0: [ 1.0  0.9 -0.3  0.8  0.9  0.2  1.5  1.1  0.9  1.0  1.5  0.6  0.4  1.7  1.7  1.2  1.0 -2.6 -0.2
  0.5  1.7  1.2  2.0 -0.1  0.9  0.9  0.0  1.0  0.2  1.2]
1: [ 4.3  1.6 -0.6  2.8  2.8  3.3  2.5  4.6  2.9  4.3  4.0  3.4  0.3  4.0  2.6  4.4  4.4  4.4  2.9
  0.3 -2.6  3.6  4.4 -2.6  1.5  4.0  0.3  4.3 -0.1  2.9]
2: [ 0.0 -0.7  1.8  0.0 -0.4 -0.1 -0.4 -0.2 -0.4 -0.1 -0.4 -0.4 -0.9 -0.6 -0.4 -0.2 -0.5  0.0 -0.5
  0.8 -0.5 -0.4 -0.3 -2.6  0.3 -0.2  0.9 -0.4  0.5 -0.2]
3: [-0.5  1.2  0.0 -0.2  0.0 -0.3  0.3 -0.3  0.0 -0.6  0.3 -0.5  0.4  0.2  0.2 -0.2 -0.2 -0.3  0.2
  0.1  0.2  0.5 -0.4 -0.9 -0.1 -0.5 -0.6 -0.4 -0.3 -0.5]
4: [-0.5 -2.6  1.0 -0.4 -0.5  1.4 -0.4 -2.6 -0.5 -0.6 -0.6  1.3  1.3 -0.6 -0.4 -0.6  0.3 -0.6  1.0
 -0.5 -0.3 -0.4 -0.4  0.6 -0.3 -0.7 -0.1  0.4  0.3 -0.7]
5: [-0.6  1.5  0.5  1.9  0.2  0.3  2.4  0.7  0.2 -0.7  1.2  0.2  2.2  1.0  2.7  1.2  0.8  1.2 -0.6
  1.3  2.3 -2.5 -0.5 -0.9 -0.3 -2.6  0.3  0.8  1.0  1.8]
6: [ 0.3 -0.1  1.1  0.0  0.1 -0.2  0.3  0.1  0.2  0.2  0.4 -0.1 -0.2  0.2  0.2  0.1  0.0  0.2 -2.6
  0.2  0.3  0.1  0.5  0.3  1.4  0.1  0.2  0.0  0.0  0.1]
7: [-0.6 -0.4  0.6  1.4 -0.4 -0.2  0.0 -0.5 -0.5 -0.6 -0.5 -0.5 -0.2 -0.6 -0.2  0.3 -0.5  0.7 -1.0
 -2.5 -0.3 -0.4 -0.4  0.2  0.3  0.5  1.4 -0.4 -0.1  1.4]
8: [ 1.4  0.3 -0.6  0.6 -0.2 -0.3  0.8  0.8 -0.2  1.3  1.2  0.4 -0.2  1.0  0.8  1.2  0.4  1.2 -1.1
  0.6  0.8  0.1  1.3 -0.3  0.5  1.1  0.1  0.8  0.3  0.6]
9: [-0.4 -0.7  0.1 -1.1 -0.4  1.1 -1.2 -0.1 -0.4 -0.5 -0.9  0.9  1.8 -1.4 -0.7 -1.1 -0.3 -1.1  1.6
 -1.7 -0.6 -0.4 -0.3  0.7 -1.2 -0.7 -0.6 -0.1 -1.9 -0.6]
10: [-0.7 -0.5  1.4 -0.7 -0.5 -0.6 -0.6 -1.0 -0.4 -0.9 -0.8 -1.0 -0.1 -0.6 -0.5 -1.1 -1.0 -1.0  0.4
  0.0 -0.6 -0.3 -2.5  0.3 -0.8 -0.9  0.0 -1.1  0.2 -0.8]
11: [-0.6  0.4  0.7 -0.1  0.0  1.3  0.6  0.6  0.1 -0.7  0.0  1.4 -0.3 -2.7  0.7 -0.2  0.7 -0.3  0.2
 -0.1  0.7  0.2 -0.5 -0.2  0.8 -0.4 -0.5  0.6 -0.7 -0.4]
12: [-0.1 -0.8  0.7  0.0  0.7 -0.3 -0.5 -0.3  0.7 -0.2 -0.5 -0.5 -0.6 -0.6 -0.5 -0.2 -0.6 -0.1 -0.9
  0.9 -0.3  0.0  0.1  1.5  0.2 -0.3  1.5 -0.4  1.2 -0.3]

[ 0.0 -1.3 -0.7 -0.8  0.6 -0.6 -1.1 -0.7  0.6 -0.1 -2.5 -0.8 -0.9 -0.7 -0.7 -0.7 -0.9 -0.7 -0.2
 -0.1 -0.6 -0.5  0.1  2.1 -0.7 -0.1  1.1 -0.7  1.7 -0.4] 12 10
[ 3.2 -0.4 -1.4 -0.6 -0.7 -0.7 -0.3  1.1 -0.7  3.1  1.5  0.6  0.0  1.7 -2.6  1.2  0.5  1.1 -0.1
 -1.1 -0.2 -0.5  2.1  0.0  1.0  2.8 -0.8  0.9 -1.3 -2.6] 8 6
[ 0.2 -0.6  1.2  0.3 -0.2  0.3 -0.2  0.2 -0.2  0.1 -0.1  0.1 -0.8 -0.6 -0.4  0.2 -0.2  0.3  0.7
  0.8 -0.3 -0.3 -0.3  0.6  1.1  0.1  0.8  0.1  0.4  0.1] 12 2
[ 0.6  1.0 -0.3  3.9  0.9  0.7  1.5  1.2  0.9  0.4  1.3  0.6  0.5  1.0  1.7  2.7  1.0  3.1  0.1
  2.1  1.9  1.2  0.9 -0.2  0.9  2.7  1.3  1.3  1.7  4.2] 8 0
[-0.9  0.7 -0.4 -2.7 -0.2  0.4  0.2 -0.3 -0.2 -1.1 -0.1  0.1 -0.7  0.2  0.0 -0.5  0.0 -0.7  0.2
 -0.3 -0.1  0.4 -0.9 -0.9  0.0 -0.9 -0.8 -0.2 -0.4 -0.7] 3 10
[ 0.1 -1.0 -0.2 -0.9 -0.4  0.4 -0.8 -0.1 -0.3  0.0 -0.6  0.2  0.2 -0.6 -0.6 -0.7 -0.3 -0.7 -0.1
 -1.1 -0.5 -0.5 -2.5  1.2 -0.3 -0.2  0.1 -0.3  1.0 -0.6] 10 12
[ 0.0  0.4  2.8  0.5  1.7  0.5  0.9  0.5  1.7 -0.2  0.5  0.3  0.0  0.2  1.0  0.4  0.4  0.4 -0.1
  0.6  1.2 -2.5  0.1  0.7  2.0  0.2  0.7  0.5  0.3  0.3] 6 12
[-0.5 -0.9 -0.8  0.1  0.6  0.1 -0.7 -0.5  0.6 -0.6 -0.8 -0.2 -0.6 -0.5 -0.5 -0.4 -0.6 -2.6 -0.9
  1.0 -0.4 -2.5 -0.4  1.7 -1.0 -0.4  1.8 -0.4  1.5 -2.6] 12 10
[-0.8 -0.8 -0.7  0.0  0.6 -1.3 -0.6 -1.2  0.6 -0.9 -0.9 -1.2  0.2 -1.4 -0.5 -0.6 -1.5 -0.4 -0.5
  2.1 -0.5 -0.1 -0.8  1.6 -1.2 -0.6  2.4 -2.6  1.3 -0.2] 12 10
[ 0.0 -0.5  0.9  0.4  0.4  0.7 -0.1  0.2  0.4 -0.1 -0.3  0.5 -0.5 -0.6 -0.4  0.0  0.0  0.1  0.8
  0.6 -0.1  0.0  0.2  0.9  1.0 -0.1  1.0  0.2  0.8  0.0] 12 6
[ 0.1 -1.0 -0.6 -0.7 -0.2  0.4 -0.8 -0.1 -0.1  0.0 -2.5  0.1  0.0 -0.6 -0.6 -0.6 -0.3 -0.5 -0.1
 -0.6 -0.5 -0.4 -0.3  1.4 -0.3 -0.2  0.5 -0.3  1.1 -0.6] 12 10
[-0.2 -2.6 -2.7  0.9 -0.5  0.9  0.9  0.7 -0.4 -0.3  0.4  0.8 -0.6  0.2  1.0  0.6  0.6  0.5  0.3
  0.8  0.9  0.0  0.5 -0.8  0.1  0.4  0.0  0.6  0.4  0.7] 8 3
[-0.4 -0.7 -0.1  1.1  0.3  2.3 -0.4  0.7  0.4 -0.5 -0.6  2.3  2.7 -0.6 -0.5  0.2  0.7  0.6  2.3
  0.9 -2.6 -0.1 -2.5  1.2 -0.2  0.3  1.3  1.2  1.0  1.0] 4 9
[ 2.3  0.2  0.7 -0.5 -0.6  0.4 -0.2  1.2 -0.6  2.2 -2.5  0.7  0.0  1.0 -0.4  0.9  0.8  0.8  0.2
 -1.1 -0.1 -0.2  1.3 -0.6  0.2  2.0 -1.3  0.8 -1.3  0.6] 8 6
[-0.1  1.3 -1.3 -0.2 -1.0 -0.5  0.3 -0.2 -1.0 -0.3  0.6 -0.5  0.3  0.2  0.2  0.0 -0.2 -0.2  0.1
  0.1  0.0 -0.3  0.5 -1.8 -1.5 -0.4 -1.2 -0.3 -0.2  0.0] 3 2
[-0.6  1.9  0.1 -0.5  0.3  0.3 -2.6 -0.2  0.5 -0.6  0.5  0.1 -2.6  0.2 -0.4 -0.3  0.3 -0.5 -0.1
 -0.7 -0.3  1.4 -0.3 -1.0 -0.5 -0.7 -2.6  0.0 -1.0 -2.6] 3 11
[-0.3 -0.5 -0.1 -0.4 -0.8  0.4 -0.2  0.0 -0.8 -0.4 -0.4  0.2 -0.6 -0.6 -0.4 -0.5 -0.2 -0.5  0.1
 -0.3 -0.4 -0.5 -0.3  0.0  0.4 -0.5 -2.6 -0.3 -0.1 -0.5] 3 11
[-0.6  0.2 -0.3 -1.0 -0.5 -0.2 -1.0 -0.8 -0.4 -0.7 -0.5 -0.5 -0.7 -0.6 -0.6 -2.6 -0.6 -1.0 -0.1
 -1.0 -0.7 -0.1 -2.5 -0.5 -0.1 -0.8 -1.1 -1.0 -1.2 -2.6] 10 3
[-0.1 -0.9 -0.4 -0.3  1.1 -0.5 -0.6 -0.5  1.1 -0.2 -0.5 -0.7 -0.7 -0.6 -0.5 -0.4 -0.8 -0.3 -0.8
  0.6 -0.3  0.1  0.1  1.8  0.0 -0.3  1.6 -2.6  1.6 -0.3] 12 6
